A single turn carries every row of the set below to another of its rows. Some are shown first; where does it send the rows asked next?
Z240: [ -1 -10   2 -17   8 -22   9   3   9 -12 -12 -13  11  -6 -21  -6  11  -5
 -18  11  -2 -10  -9]
Z406: [ -7   7   4   7  14  10  -7   3   3 -29  -9  -3   2  -7 -20 -12   1  -3
   6   9  24 -12  -3]
Z554: [-11  -7  10  27   3  13 -14  -6   3  15 -10  12  12   8   5 -11  -4   0
   7  -4 -23 -14   2]
Z12: [-19   8 -15  -6   0  10  20  -6 -10  -9  22 -10  12  12  -8  15  -7  27
   3  -8   8  -5  -2]
Z871: [-11  -3 -12   2  22   1  -8   2  -6 -31  12  -4   8  18 -33 -12  -1  -5
  -8  -6  16  -6   1]
Z768: [ -8 -15  10  28 -14  14   2   4   8  -5   0  -3   4  11  22   2   1  13
   4   6 -13  14  -5]
Z298: [-21  -7  14 -14 -17   9  -2  -7   1   4  17 -11   9 -10 -23 -13   7  -1
   1   2  20  12  -3]
Z660: [  4   4  -6   0  13  -3  -9  -6   5   8   7 -15  13 -20   8   8  12 -16
  27   0  -7  -9  -6]
Z7: [ -4 -10   4  -2   1   6  29   9  12  -1 -22 -27  12  19 -14  20  12  -4
   1  -9  -1   3  13]
Z286: [-20  19  -9  -8  -1   7  14   3  -6   9   4  -7   8 -12 -10  10 -12  18
   3 -11   7 -14  -4]
Z629: [-23 -18   5   0   1  -2  -7  -3  -5  -2  -2 -14   9  10 -35   2  -5  19
   9  -1  -2  22 -13]
Z382: [ -9  -8   0   3 -14   9   7 -18 -10 -11  15  16   7  29  13 -13   9 -17
 -11 -19  -6   5 -14]
Z320: [ -2 -10  17  23 -10   8   7 -11   6 -17  -7   2  -4  16  28  -4   7  -2
   6  -1 -15   1  -2]
Z73: [ -6  -5  -4  27   2   6  -4   5  14  19 -14   9  10   7  -8  -6   0  -4
 -13   3 -25 -11  -1]
Z210: [ -7 -11   1  12   0 -15  11 -19  16 -26  11 -15   2   1 -28   1  15   7
 -11  11   0  -2  16]
Z763: [ -7  14  -4   4   8   4   5  -6   1  -7 -13  -8   0   7  -9  15  24 -21
  28  -4 -14  10 -22]
Z769: [ -7 -15   8  -4   9   3  -4  13  -3 -32  -8 -20  -2  13 -15  -8   1 -13
   4 -12  23  17  -2]
Z550: [-15   5 -12   5   8  -8   2   0  -3 -19  29 -19   3  16  -2  16  20 -14
  13 -17 -20  13  -4]
Z853: [  0  -5   6  16  21  -5  10   5  -4  23 -14 -20  -3  15  -5 -15   6  -4
  15  -3 -20 -15  17]
Z433: [ -3 -20   4   9  16   6 -18   4   6 -11   3 -20   7   0 -24 -13  -5  -9
   8  -9  23   1  21]
Z783: [  4 -12 -10   9 -17  10  18 -20   4 -12  12  12   5  25   8  -6  15 -11
 -18   2  -1   6 -12]
Z99: [ -6   2 -12   0  12  12  -6 -12   5   9  31 -12  21  13 -16   3  26 -24
  15  -3  -9  -7   7]
Z516: [-15   3  -8   4   7 -10  11   0 -32  18  14   3  22   6  -7 -16   9 -13
  -1 -24   1 -13  -2]
Z903: [-15   5  11  30   1   5  20  -4 -24  -8   2  -2  13  10  10  -3  17  13
  25   0   0  -3   0]
Z466: [ -3 -18  -6   6   5  -7  -8  -9   0  14   9   6  10  16   6 -17  -4 -21
 -17 -24 -21 -11   6]
Z630: [ -3 -17 -14   4  -9  -5  -5  -4  -3  21  15   6   8   4   4 -12  -8 -17
 -21 -24  -7   7  -5]
Z216: [  3  -4   1  -1  -1  -2  32 -14 -13  -3  12 -15 -12  27   8 -17  21 -17
   5 -10   4   1   8]
Z150: [  4 -14  -7  -5  -2   6  27 -12  12  10  -4 -21  15   9 -18  12  10 -12
  -3 -16  12  -3  25]

Z216 -> Z903
Z286 -> Z150
Where do these go?
Z99 -> Z550
Z298 -> Z210
Z630 -> Z783
Z433 -> Z871
Z466 -> Z382

